500 stands for zero in the data rows.
Some points, one per row:
ndarray[362 344 417 201 553 386 620 648 511 328 653 499]
ndarray[570 700 657 787 471 584 488 315 495 688 324 483]
ndarray[727 628 521 674 453 499 505 309 492 574 303 465]
ndarray[615 370 476 306 573 430 524 600 494 300 550 420]
ndarray[559 631 329 397 412 535 432 200 569 568 455 466]
ndarray[479 576 458 535 446 531 466 366 529 584 466 523]
ndarray[537 381 527 548 525 476 513 696 460 424 507 535]
ndarray[618 417 467 319 552 459 508 551 499 319 535 386]
ndarray[329 665 440 599 382 567 461 293 554 714 496 601]
ndarray[327 305 509 475 505 472 516 827 455 426 643 618]
ndarray[324 715 670 787 474 625 479 373 521 760 449 531]
ndarray[519 349 396 391 483 400 565 625 488 395 500 591]
ndarray[503 648 422 532 435 537 468 234 553 642 433 516]
ndarray[362 247 377 198 565 375 595 763 500 288 666 510]
ndarray[370 367 526 427 545 439 548 736 467 425 614 516]
ndarray[424 303 429 256 558 392 563 723 471 330 618 510]
ndarray[542 413 503 504 504 474 497 639 472 404 509 528]
ndarray[328 700 464 643 404 584 437 305 558 730 487 605]
ndarray[286 426 580 596 518 514 525 780 464 516 608 614]
ndarray[496 638 639 652 517 553 496 409 478 589 440 435]
ndarray[315 643 567 737 442 597 443 421 520 704 498 601]
ndarray[908 503 466 479 517 464 501 336 483 385 325 371]
ndarray[392 372 470 376 501 451 551 665 485 422 602 547]
ndarray[720 600 553 557 565 522 471 330 494 486 382 351]
ndarray[436 429 381 439 460 470 474 514 523 481 559 589]
ndarray[415 687 452 578 415 568 450 266 558 688 446 576]
ndarray[363 398 525 559 495 472 522 726 475 491 577 611]
ndarray[445 707 382 556 373 560 449 188 568 695 419 570]
ndarray[399 334 576 666 506 513 484 866 433 468 572 630]
ndarray[366 657 412 525 400 577 440 247 558 687 491 563]
ndarray[350 686 516 595 442 577 478 304 539 703 485 529]
ndarray[403 524 525 649 466 526 487 545 502 590 484 619]
ndarray[904 495 435 454 536 452 479 341 479 392 338 379]
ndarray[619 663 579 670 473 543 471 304 511 620 357 454]
Here are 12 more points, each followed by its number:
ndarray[750 543 522 433 551 508 454 362 507 432 423 338] 0
ndarray[275 364 580 648 495 522 511 846 451 501 635 668] 1
ndarray[297 674 772 833 531 596 513 529 486 700 499 532] 2
ndarray[500 627   0 205 190 491 393   0 659 640 440 696] 3
ndarray[925 470 438 497 491 443 485 377 459 388 309 413] 4
ndarray[358 295 502 434 546 462 511 771 459 407 631 570] 5
ndarray[612 319 497 235 628 435 530 666 480 255 594 361] 6
ndarray[460 306 360 133 546 365 591 659 500 281 627 458] 7
ndarray[537 608 674 629 559 553 497 442 495 572 451 416] 8
ndarray[368 424 640 811 493 574 460 798 452 578 539 640] 9
ndarray[350 419 548 538 507 483 531 679 492 480 577 548] 10
ndarray[293 543 687 738 513 581 527 610 484 635 539 544] 11
Which of these numbered points is nearest to each point below, ignoring the direction in which the first points spread most? Its number follows each.
ndarray[439 589   0 104 170 458 391   0 670 620 484 720] > 3
ndarray[350 263 350  86 563 343 605 760 496 270 690 521] > 7
ndarray[916 549 399 580 447 444 500 291 471 490 235 501] > 4
ndarray[594 404 442 292 558 438 515 536 514 321 548 410] > 6
ndarray[611 599 836 577 688 574 492 506 470 457 498 208] > 8
ndarray[290 302 533 576 491 508 518 886 438 461 638 640] > 1
ndarray[404 339 499 504 502 478 496 753 471 427 590 591] > 5
ndarray[364 782 631 802 426 623 454 255 523 791 414 536] > 10
ndarray[999 527 315 662 372 395 547 253 465 512 106 616] > 4
ndarray[299 834 823 951 503 682 486 328 500 854 457 475] > 2
ndarray[569 590 558 474 543 548 465 388 520 510 492 357] > 6
ndarray[343 306 525 564 509 490 492 878 450 433 629 644] > 1
ndarray[474 260 316   0 599 319 633 629 520 184 685 402] > 7
ndarray[325 682 657 764 475 589 476 447 511 705 479 530] > 11
ndarray[413 334 438 356 521 412 557 683 497 398 595 566] > 5
ndarray[308 707 756 789 526 618 505 448 507 707 496 472] > 2
ndarray[296 393 563 588 504 520 505 771 474 519 597 632] > 1
ndarray[438 477 428 353 504 456 529 483 524 476 559 481] > 7
ndarray[788 419 487 309 599 432 498 501 462 295 463 326] > 0
ndarray[441 629 410 502 426 554 450 243 564 649 497 521] > 7
ndarray[650 365 458 288 602 430 538 573 476 300 512 379] > 6
ndarray[518 714 641 706 514 596 454 305 517 656 432 438] > 8
